Families of rows that turns and mirrors carry onto each other, the same ones carrying the whole set onto itself: the rest of each named row's family, in list order:
7 families of 3 rows:
z_745: -12  25  9  16  -19  -17  17  17  8  -32  4  -10  15  -15  -40  -1  -16  9  -37  -36
z_375: -16  -11  0  -27  3  -29  26  5  -13  -4  -9  -14  -3  14  -18  -31  21  10  12  30
z_510: -14  -2  -9  14  14  16  -27  19  40  -2  24  -6  -2  12  -10  -13  27  -23  -12  -24
z_768: 66  3  9  5  -18  24  5  3  -7  2  -8  -3  19  -22  -18  15  -3  -31  -25  8
z_880: 40  -11  17  0  -13  33  12  -11  -11  12  0  21  -28  -18  -2  39  11  -27  -10  -12
z_431: 58  -3  7  -8  -13  10  30  -13  -14  -8  19  3  -26  -5  -32  8  25  -16  -29  12
z_42: -10  -9  3  -17  -3  -16  -1  22  -8  5  -38  -17  32  -4  1  -21  -5  -4  23  21
z_729: 13  3  5  -5  8  7  20  -25  -20  -46  38  11  -25  14  -10  22  0  -4  7  28
z_123: 31  0  10  7  -8  -19  -6  0  -42  38  -2  10  22  -8  20  31  10  -8  13  10
z_773: -32  6  -3  4  17  3  26  -16  -3  -7  3  21  -2  1  41  -4  6  5  -8  -47
z_77: -10  18  -14  -1  12  -21  42  -16  -10  -30  18  -2  11  11  9  -37  17  18  -34  -17
z_470: -8  2  -12  15  16  13  -27  20  41  -6  21  -14  6  12  -15  -18  25  -23  -16  -19
z_45: -14  1  -9  13  14  11  -22  18  39  -4  28  -11  -6  14  -16  -17  30  -21  -17  -21
z_7: 41  10  4  4  -8  -35  8  -4  -46  22  13  -2  21  2  -4  12  20  0  -4  31
z_438: 9  -1  15  6  7  30  -6  -13  -14  -26  8  18  3  -7  19  43  -29  -19  25  7
z_913: 22  -4  9  -1  -3  -27  14  -14  -46  32  18  18  -11  3  8  29  30  1  8  15
z_789: 36  16  0  5  2  8  -1  -6  -18  -44  16  -10  32  -1  -10  11  -27  -15  1  36
z_396: -6  21  -10  11  7  -3  10  3  -1  -15  -14  -5  52  -10  31  -26  -15  1  -21  -30
z_944: -25  16  15  19  -16  -4  8  15  11  -17  -4  5  7  -21  -21  19  -21  1  -22  -55
z_612: -28  14  14  11  -15  -14  29  6  5  -28  13  6  -17  -12  -37  13  -5  13  -27  -47
z_238: -35  -23  10  -23  3  -7  12  5  -12  13  -26  5  -10  4  13  -3  12  0  36  4

The rest of the family of z_45: z_510, z_470
The rest of the family of z_944: z_745, z_612
The rest of the family of z_729: z_438, z_789
The rest of the family of z_431: z_768, z_880
The rest of the family of z_396: z_773, z_77

Families of rows that turns and mirrors carry onto each other, the same ones carrying the whole set onto itself: the rest of each named row's family, in list order:
5 families of 3 rows:
z_689: 30  -28  -28  -17  -62  53  -2  -19  -5  -28  -19  -24  -20  -42  -42  29  28  -6  7  9  19  3  -13  -6  20  -15  -31
z_385: 54  -16  22  -17  25  41  -21  -15  13  -20  28  -9  3  -18  -27  41  -3  -46  -12  42  10  -31  15  14  58  21  45
z_215: -1  16  -21  3  -5  41  8  -27  -28  -50  14  -17  -6  -53  -17  33  4  -34  19  14  -1  -9  -24  16  8  -42  -23
z_432: -6  -5  -12  -3  -34  49  9  -44  -17  -9  5  1  -11  -73  -54  37  11  -10  25  3  1  -18  -30  -8  22  -12  -25
z_299: -12  -25  -7  0  2  37  8  -33  0  46  0  20  -4  -31  -24  -10  -8  -12  -35  12  -6  -4  8  18  46  12  -13
z_549: -7  1  -21  3  24  32  9  -21  -12  -5  11  2  0  -17  9  -10  -14  -34  -35  19  -7  2  9  39  30  -23  -20
z_533: 43  -41  15  5  -28  48  -30  13  5  1  -17  -40  -18  -14  -31  25  26  -28  11  33  12  22  -4  -4  19  4  35
z_975: 41  -8  -15  -38  10  40  6  -38  11  -26  25  15  6  -25  -24  26  -6  -25  -42  22  13  -45  25  22  69  11  -12
z_637: 7  -24  34  24  5  42  -24  -8  -5  27  4  -16  -9  -39  -41  30  6  -35  27  31  -5  4  -18  -4  24  12  49
z_44: 38  -5  11  -5  5  23  -38  1  22  13  26  -32  -5  1  -24  34  9  -27  7  14  5  -10  -18  13  2  28  55
z_547: 18  -4  -35  -32  -4  21  -7  -28  25  21  22  1  -1  0  -15  1  -2  -2  -46  -9  5  -23  2  31  22  21  -13
z_288: 27  13  -30  -28  -34  32  -11  -32  10  -29  26  -25  -8  -37  -44  50  17  -4  20  -11  13  -33  -35  2  -7  1  -10
z_307: 50  1  -2  -29  -4  49  -4  -36  1  -59  29  -9  0  -50  -46  61  7  -32  9  25  17  -48  -4  1  49  1  7
z_181: 29  -44  -20  -14  -29  44  -5  -7  10  20  -20  -7  -12  -3  -13  -11  15  -9  -42  17  13  15  18  17  41  7  -17
z_733: 10  2  16  25  29  35  -19  4  -18  -16  15  -29  -3  -22  -3  21  -3  -55  13  38  -6  10  -10  21  11  -18  38

The rest of the family of z_733: z_215, z_549
The rest of the family of z_533: z_689, z_181
The rest of the family of z_975: z_385, z_307

Families of rows that turns and mirrors carry onto each other, the same ones carrying the whole set onto itself: the rest of each named row's family, in list order:
4 families of 4 rows:
z_83: -21  -34  6  14  12  15  -21  17  -19  24  37  1  -31  -17  10  2  15  23  -6  13  9  -6  -5  -3  -2  4  40  23  -14  -24
z_961: 28  -37  -1  -30  6  16  -20  20  36  -4  -18  -20  -33  20  19  2  -4  -5  -8  -15  -22  0  -3  -12  -27  -10  0  18  3  -35
z_974: 28  -2  -21  47  10  -22  -3  -12  21  12  -31  39  15  -5  -7  -1  -16  31  16  -12  -27  -10  16  17  5  15  -16  -6  15  -30
z_334: 4  56  30  13  5  -10  -1  -15  6  12  -9  -15  40  4  -25  -18  -15  -1  6  20  30  -20  11  6  -15  8  -9  -15  -22  0
z_679: 8  16  -17  35  22  1  1  10  -14  23  -25  46  9  -31  -14  -17  2  1  24  -16  0  -36  0  -11  11  -1  -25  -18  10  -40
z_230: 7  59  33  9  2  -15  -7  -17  23  6  -16  -9  35  11  -16  -17  -20  -4  6  19  16  -9  7  13  -18  4  -18  -7  -14  7
z_763: 6  -34  -32  -23  14  39  -9  -4  -11  15  -5  -1  -22  -16  5  -11  14  -10  34  -33  21  -29  -5  -25  -22  4  21  -3  -10  -20
z_704: 5  -10  5  26  -3  14  26  28  48  -16  -27  18  -17  -15  -30  -6  -5  -13  22  1  -23  -1  -10  2  4  14  -17  -21  35  -39
z_829: 7  25  26  -1  -1  -32  25  -22  32  -6  -1  -10  15  -17  -39  -18  -26  -15  21  39  18  11  -7  19  13  16  -4  0  -34  -13
z_716: 7  -27  35  -27  -9  42  -25  19  29  -1  19  3  -38  -10  -39  -22  -25  -14  -32  4  3  -14  -3  -7  -33  -1  19  29  13  -23
z_358: 11  27  24  -16  -2  -21  32  -13  31  -6  -10  -20  16  -14  -41  -26  -23  -27  20  31  22  4  -9  4  8  9  -11  -11  -31  -22
z_189: -2  1  -20  -17  7  22  -47  -37  -24  22  0  25  -13  -20  -12  -29  -31  -30  -6  -23  30  -16  -11  -16  -14  3  21  38  -2  -8
z_563: 2  -30  -20  14  10  -13  -36  -42  17  4  -4  7  -25  3  29  8  -6  6  11  -18  -13  19  -15  11  -6  13  25  50  1  -9
z_140: 4  -24  24  -9  -21  12  -19  -2  -5  4  8  -23  -23  -12  -28  -10  -28  6  -57  2  1  6  -6  -4  -14  -5  39  34  -5  -50
z_639: -15  -2  1  55  -8  -7  26  14  2  0  -10  0  -3  -24  -23  7  -5  11  5  7  -15  15  -15  10  29  9  12  -15  17  -54
z_177: 25  -26  -30  -22  -9  19  -39  -54  5  8  -8  21  5  -4  -20  -16  -42  9  -7  -21  5  -6  16  2  -27  21  27  31  -1  1

The rest of the family of z_230: z_334, z_829, z_358
The rest of the family of z_763: z_83, z_961, z_563
The rest of the family of z_189: z_716, z_140, z_177

